(in the rows, 128 means zero)
which system made each run
run 1, L (10 x 20)
[[153 137 203 120 116  94 119 144 172 144 151 165 101  68 127 145 149 151
  104 128]
 [ 85 148  51 115 126 148 139 116 143  69 126 190 136 154 139 140 111 122
  121  95]
 [123 150 133 157 108 159 129 145  70 165 118  48 131 134 133  97 164  96
  147 110]
 [188  87 177  81 129  73 120 118 125 126 122 162 107 104  87 104 101 128
  124 149]
 [ 80 121  88 155 152 148 133 164 167 127 114 169  85 161 157 180 110 171
  140 117]
 [117 170 148 144  86 147 118 141  93 116 150 117 167 105 143 114 205 111
   89 115]
 [172 105  98  90 123 110 137 101  85  97 110 131 136 149 100  81  72 114
  159 151]
 [130 115 148 156 155 125 127 171 142 189 134  96  63 138 154 170 117 158
  148 142]
 [119 139 156  96 115 112 109 128 143  94 155 189 161 114 132 149 172 138
   51 119]
 [100 137  58 137 127 156 152 123 101  95  99 112 169 184 135  89  98 136
  156 130]]
run 2, H (10 x 20)
[[ 73 190 123 108 120 137 148 142 157 150 146 134 125 173 149 149 121 104
   87  72]
 [123 126 131  62 135 126 125 104  98 141 118 123 125 190 124 109 107 100
   85  60]
 [129  85 136  90 153  92 135 139 112 130  79 138  70 131 111 101 115 130
  143  57]
 [115 132 120 111 111  99 143 193 121 117 105 172  84  78 120 124 172 108
  126  80]
 [144 160 103 112  66 184 142 147  91 126 121 168 120 111 117 115 154  71
  129  91]
 [193 123 118 100 100 192 134 125  85 179 128 113  87 124 141 137 113 114
  154 105]
 [179  97 133  81 133 151 158 181 139 182 106 143 109 112 145 164 114 170
  131 141]
 [120 138 121 122  99 145 161 214 123 141  96 168 144 166 138 130 132 181
  115 158]
 [148 148 113 118  90 125 127 160  45 108 137 127 137 181 141  94 132 155
  118 161]
 [184  81  93 109 131 108 113 118  66  95 128 127 116 127 121 109 106 140
  158 182]]
run 3, J (10 x 20)
[[136 124  65 104 146  81 145 146  76  91 135  82 138 107 144 103 134 118
  158 151]
 [140  87  96 141 139 145 126 174 112 141 111 119 158 147 117 156 134 118
  124 221]
 [109 108 167 206 128 107  91 132 153 105 125 170 107 126  97 134 131 142
  136 183]
 [134 133 113 154 133 107 140  93 164  69 129 153 130  55 133 101 119 166
  180 117]
 [143 134  81 149 141 182 144 100 131 136 141  59 162  90 165 140 132 131
  170 142]
 [118 156 162 157 130 131 120 134 163 167 172  88 163 119 129 166 149  96
   93 187]
 [ 98 159 166 134 148  71 147 129 207 136 137 141 130 142 110 126  75 141
  124 143]
 [113 103 129 121 187  86 144 108 137 121 106  67 130 131 149  94 105 177
  157  92]
 [144  74 131  97 160 154 119 111 117 135 113  89 203 132 145 133 161 154
   83 141]
 [113 101 163 148 134 175 101  87 176 149 117 166 153 166 100 154 117 107
   86 135]]
run 4, M (10 x 20)
[[149  53 135  89 154 109 128 128 141 123  84 152 138  70  94 125 149  96
  120 112]
 [107 144 155 154 121 166 122 121 178 164 129 149  89  91 133 163 150 103
  125  68]
 [112 184 184 113 112  87 124 110 149 107 171 137 152 130 145 113 145 166
   76 101]
 [138 126 120  66 149  98 151  79 129 121 111 108 141 153 119  85  74 118
  134  76]
 [119  88 167 137 159 113 122 155 119 188  91  82  74 157 120 128 122 131
  139 102]
 [ 86 110 153 156 139 120 131 160 179 111  92 191 132 152 123 136 129 192
  110 130]
 [ 78 168  97 162 105 137 120 103 113  74 126 166 111 167 116  96 114 107
  139  77]
 [151 130 152  96 105  56 115 160  62 117 135 135  81 135  98  95 132  96
  119 137]
 [167 103 114  69 121 142 155 169 146 160 105 192  91 130 117 161  92 129
  127 128]
 [117 176 126 152  92 187 139 161 118 155 138 133  96 163 176 148 136 177
  132  97]]
run 5, E (10 x 20)
[[137 112  86  82 145 125 103  66 122  96 160 141 123 108 125 150 123  59
  110  97]
 [ 95  83  92 142 178 150 134 165 115 154  95  67 124 128 162 153 168 133
  133 103]
 [136 149 202 145  89 121 149 188 136 159 102 138 132  96 115 100 168 151
  119 127]
 [143 142 122  89 110 120 153  99 165  94 115 208 131 135 105 105  64 137
  136 108]
 [116 153  74 112 141 139 113  99 101 125 173 106  74 158 168 160 109 104
  135  85]
 [129 100 126 100 141 118 120 177  88 144 129  89 157 108 143 147 200 109
   78 143]
 [111 103 162 151 133 106 148 179 147 125  66 160 131 151 105  96 120 185
  135 142]
 [139 182 141 148  86 121 112  97 140  97 171 194  76 118 125 125 100 137
  149 115]
 [140 118  40  87 134 160 123 102 103  95 154 131 149 120 150 161 131  87
  118 130]
 [125  89 125 143 145 155 124 179  78 175  96  66 123 170 143 135 154 142
  126 144]]
run 6, L (10 x 20)
[[137  68 125  85 164 110 129 119 118 105  90 143 154 169 138 110 106 197
  108 119]
 [107 169 125 160 124 120 170 198 159 144 125 102 155 117 158 133 141 181
  146 168]
 [135 178 129 128  98 101 111 111 125 102 187 149 145 127 104 133 122  71
  101 184]
 [113  81  92 142 175 141  90  79 100 124 129  87 112 190 133 141 100 112
  133 134]
 [141  86 181 127 160 128 125 135 143 161 111  81 161  93 150 135 169 181
  107 133]
 [135 155 110 108 113 130 168 127 192 100 129 184 188 109 125 129  95 153
  127 164]
 [ 97 190  99 178 115 160 129 102 134 141 167  86 117 158 143 140 103  91
  155 132]
 [151 100 171  99 152  94  91  68 104 136 151  83 124 106 114 115 142  84
  102 101]
 [116  71 111  98 181 130 158 136 183 136  68 141 146 131 123 135  98 160
  136 108]
 [ 99 182 155 183  98 164 158 162 183 153 121 137 154  97 128 131 153 133
  135 129]]
run 7, J (10 x 20)
[[ 71 148  93 176 144 146 126 150 137 149 139  83 148 177 134 160 131  85
  120 170]
 [117 128 187 141 133  49 135 161 156 134 112 128 133 101  78  99 132 101
  122 163]
 [168  95 129 115 154 110 147 112 147 120 109 138 121 124 139 109  72 208
  171 142]
 [113  94 104 163 160 158  87  89 102 101 145  87 147 136 176 144 167 166
  117 125]
 [107 133 126 131 120 159 130 111 175 120 125 156 204 103 102 143 157  74
   89 144]
 [136 141 165 152 129 141 146 108 186 178 114 124  93 116  98 124  78 100
  173 109]
 [148 146 167 100 142  89 132 127 126 146 163  89  98  90 178 133 141 183
  125  91]
 [107 156  94  91 132 151 149 131 129 121 140 118 198 185 169 134 121 165
   81 129]
 [ 88 109 144 145 144 123 102 104 119 139 105 105 143 190  82 107 119  61
  102 122]
 [165  75 166  77 141  87 128 136 146 139  99 165  96  84  95 127 124 114
  119 106]]
run 8, M (10 x 20)
[[141 150 102 125 107  98 130 108 144  72 149 197  96  76 105 122 105 101
  157 130]
 [136 170 116  80 113 116 129 153 105 165 177 112  83 140 143 168 126  66
  103 116]
 [175 122 154  62 112 155 156 162 115 166 112 129 172 143 151 126 136 178
   87 134]
 [145 132 116 158 129 182 152  97 145 137 104 108 133 127 150 104  91 188
  191 105]
 [ 91 151 129 195 152  72 121 138 134 117 154  73 113 141 137 125 116 147
  155 181]
 [101  94  87 117 153 113 123 133 134  99 111 148 175 169  95 140 114  86
   96 182]
 [141  86 113 145 108 194  92 119  75 129 105 144 111 123 113 132 174  81
  122 104]
 [163 134 153 137 102 109 123 147 130 105 148 166 103  36 137 132 173 155
  135 131]
 [129 196 101  92 122 122 165 115 186 132 170 136 136  98 144 151  95  98
  133 113]
 [142 152 158  94 127 137 129 118  99 181 152  54 157 179 149 122 123 118
   89 128]]
run 9, D (10 x 20)
[[172  94 130 102 130 105 157 142 103 111  79 129 128  90 114  70 116 167
  176 117]
 [160 159 117 103 111  96 133 113 154 104 170 178  75  62 131 149 110 109
  149 119]
 [112 143 121 124 105 139  85 134  93 100 175 163 129 147 146 165 179 109
   63 139]
 [160  76 122 108 121 173 126 145  82 130  87 136 173 173 135 115 135 180
  107 157]
 [171 134 121 113 120 120 172 169 141 154 113 136  93 116 127 123  72 169
  184 157]
 [107 189 130 138 115  66 126 140 157 109 189 149 106 125 122 146 106 101
  117 171]
 [103 111 101 161 130 138  84  97  87  82 141 122 168 177 115 127 146  99
   97 173]
 [170  50 125 142 154 144 121 135  90 147  87  83 127 116 119 113 129 144
  165 161]
 [155 129 149 129 144 100 151 145 197 153 141 136 110  53 126 159 115 137
  156 158]
 [ 93 191 121 171 104 156 122 122 165 118 180 140 158 116 141 164 155 102
  102 152]]
run 10, E (10 x 20)
[[160  98 119 136 121 155  88 133 100 114 166 147 120 104 159 183 172 150
   99 173]
 [144 108 104 153 118 168 144 159 116 119 103 133 177 150 145 120 126 200
  143 193]
 [177 160 163 154  85 134 116 114  99 143 157 131 110 161 115 108  84 151
  148 186]
 [165 106 122 108 147 121  98  68 135 115 175 133 151 139 123 158  92 117
  109 195]
 [ 96 116 110 189 172 139 110 110 131 133 141  59 156 162 153 148 127 151
  134 179]
 [132 145 181 190 109 115 116 124 125 131 135  89 171 103 100  91 156 116
  134 187]
 [139 105 135 157 137 130 132  74 171 114 104 141 155 118  75 100  78 101
  167 163]
 [121 141 125 174 144 173 112  63 161 158 155  81 108 116 137 153 109  91
  161 109]
 [138 123 144 116 138 156 146 108 145 159 123  61 199  82 132 122 166  95
  112 121]
 [114 126 161 131 149 113 168 133 166 165  74  79 155 135 102  77  95 134
  153 105]]
run 11, D (10 x 20)
[[ 97 153 118 182 130 181  97  97 128 153 162  96  85 141 154 168 141  97
  134  95]
 [102 104 171 109 167 113 127 136 135 165 110  69 170 154 144 126 157 149
   75 102]
 [108 124 102 127 140 172 175 120 186 143  69 140 153 133 109 109  88 120
  163  86]
 [107 188 160 156 106 102 133 135 119 138 142 102  76 107 125  95 141 105
  153  68]
 [109 122 148  95 153 102  96  55 137  89 146 132 154 146 132 115 128 125
   77  74]
 [113  82  70 111 142 184 128 138  99 127  79 136 101 140 140 138 144 110
  138  61]
 [148 135 182  89 109  90 157 181 124 147  98 140 115  85 121  92 157 153
  119  86]
 [133 169 119 104  97 139 136  84 162  80 148 211 134 125 133 123  96 148
  119  95]
 [124 150  92 113 104 140 110 147  44 114 154 123  83 173 160 131 148 123
  114  97]
 [160  78 148  51 142  83 134 149 104 125  99 149 145 157 112 108 112 151
   87 138]]
run 12, H (10 x 20)
[[ 77 157  88 125 152 105 144 144 176 141 144 128 126 162 119 167  92  71
  119 153]
 [ 98 100 165 132 140 139  77  98 112 134 129 138 126 192 115 142 147 108
   60 103]
 [136 107 170 119 140 109 126  81 129 104  95 123 135 104 127  69 130 172
  137  58]
 [101 168  98 129 137  77 169 158 159 117 129 117  97  71 130 117 119 104
  174  99]
 [109 154 105 112 106 146 119 145 133 143 151 157 112 136 108 170 142  33
   88 127]
 [151  97 159 120 114 202  98  80 109 157 107 142 118 160 124 126 129 127
  107  74]
 [154 123 152  97 145 117 164 145 140 156 105 100 107  90 159 112 122 189
  157  75]
 [107 170  96  90 115  91 182 211 157 134 120 158 129 122 124 138 117 115
  126 140]
 [112 140 107 124  90 158 103 143  72 124 130 163 109 203 114 134 131  87
   94 130]
 [184  70 139  99 129 142  99  93  56 120 115 120 106 127 140 105 138 157
  132  97]]

runs to name
run 13 (2 x 20)
[[110 115 163 135 155  47  85 105 121 112 149 137  72 159 100 122 102 109
  113 129]
 [125  82  80  79 163 102 154 155 138  93  87 159 130  96 143 128 130 165
  136  98]]

J
run 14 (2 x 20)
[[ 88 172 159 147 110 116 110 130 162 138 159 172 112 180 106 154 109  91
   84 141]
 [103 142 124 107 142  60 155 137 141 107 105 136  83 116 113  88  97 123
  159  68]]

J
run 15 (2 x 20)
[[ 70 187 106 138 136  81 132 142 107 103 162  85 125 149 164 117 147 130
  116  97]
 [131 122 104  78 133  96 167 160 114 131  99  99 190 147 101  93 111  88
  118 160]]

J
run 16 (2 x 20)
[[176  99 208 138 121 101  93 110 131 140 144 129 141 100  98 122 141 132
  103 186]
 [126 103  85 106 168 150 117  70 176 105 146 160 119 110 154 179 107 135
  128  95]]

M
run 17 (2 x 20)
[[145 141 157 156 126 101 107  45 119  84 151  98 153 121 122  74 108 151
  151 131]
 [137 124  91 141 158  96 136 111 144 126 147  76 122  80 117 136 105  72
  176 170]]

E
run 18 (2 x 20)
[[157  69 185 105 141 120 113 111 143 152  88 152 133 161  82 111  95 132
  105 141]
 [ 95 130  99 190 141 134 135 149 167 110 114 166  71 113 144 149 114 169
  181 121]]

D
run 19 (2 x 20)
[[123 173 159  91 105  72 127 113 109 110 152 142 143 167  96  85 103  95
   90 123]
 [ 95  82  97 120 183  70  93  99 119  85 131 133  89 145 118 139 116 100
  121 112]]

E
run 20 (2 x 20)
[[129 206 127 110 106 113 151 130 153 134 188 116 170 139 145 139 104 125
  105 174]
 [119 129 112 145 119 159 104 105  96 142 135 108 137 213 104 127  95  77
  114 169]]

D
run 21 (2 x 20)
[[ 96  96  89 117 152 124 150 132 163 101  78 148 150  82 103 117 151  83
  136  83]
 [174 108 158 138 110 192 150 144 130 191  87 102 125  97 121 118 134 139
  162 124]]

J
run 22 (2 x 20)
[[149 104 130  77 138 115 145 107 111 113 106 109 207 166 117  83 105 147
  100 150]
 [116 132 154 162 157  62 111 122 125 139 149  85  60 156 127 120  84 147
  161 140]]

E
run 23 (2 x 20)
[[134 165 130  87 137 106 137 132 118 153 175  68 171 159 160 143 121 133
   85 163]
 [ 79 113 133 121 166  82 122 139 152 135 118 126 142 205 103 140  92 109
   87 154]]

J
run 24 (2 x 20)
[[115  83 114 176 153 155 121 116  94 122  78  75 132 131 135  87 144 154
  175 103]
 [158 145 168 123 125  62 141 162 138 143 150  97 125  52 120 120 153 112
  138 167]]

H
run 25 (2 x 20)
[[112 173 161 140  78 170 113 134 129 132 144 190  96 140 139 143 155 136
   95  74]
 [157 152  96  62 114 168 155 102 100 129 131 111 146 128 168 111 118 145
  131  61]]

H
run 26 (2 x 20)
[[134  99 118 162 152 153 109  60 185 102 139 148 167 102 118 153 108 126
  139 171]
 [115 155 107 191 132 185 133  91 128 143 136  53 158 131 153 122 124 125
  172 136]]

E
run 27 (2 x 20)
[[156  92 200 118 132 125 101  92 113 134 120 104 178 112 115 100 167 139
   86 125]
 [143 101  97 133 142 200 138 103 175 151 111 152 107 118 151 164  96 162
  162 102]]

D
run 28 (2 x 20)
[[ 88 121  99 201 130 149 104 113  97  79 119 114 165 165 136 105 146 160
  140 160]
 [129 101  88 154 130  96 112 121 100  73 120 136 130  93  87 102 140  72
  158 171]]

M
run 29 (2 x 20)
[[192 112 185 100 106 160 143 105 149 163 102 150 126 105 113 103  99 162
  144 102]
 [108 154 140 164 155 111 122 106 165 135 161 109  74 140 171 150  92 189
  157 106]]

M
run 30 (2 x 20)
[[136 160 120 112 115 184 144 103 153 121 149 149 166 146 181 143 114 202
  112 110]
 [130 171  94  84 112 150 162 166  95 169 138  92 115 184 157 132  99 117
  128 112]]

D
run 31 (2 x 20)
[[192 129 140 134 120 122 123  96  99 120 166  79 159  88 141 107 126 150
  151 190]
 [139  97  79 122 179 131 137 105 166 138 142  83 144  95 145 174 102 114
  152 172]]

M
run 32 (2 x 20)
[[ 96 122  94 124 155 112 130 146 114  94 138  96 196 156 158 136 161 155
   86 166]
 [112 131 154 188 113  86 116 163  86 112 106 116 112 161  96  77 126 140
  152 173]]

E
run 33 (2 x 20)
[[165 133 125 176 107 175 125  96 103 145 125  99 103 142 121 102  84 134
  198 149]
 [128 125 158 124 170  58 111 123 147 156 178  80  83 122 146 160 112 131
  120 146]]

D
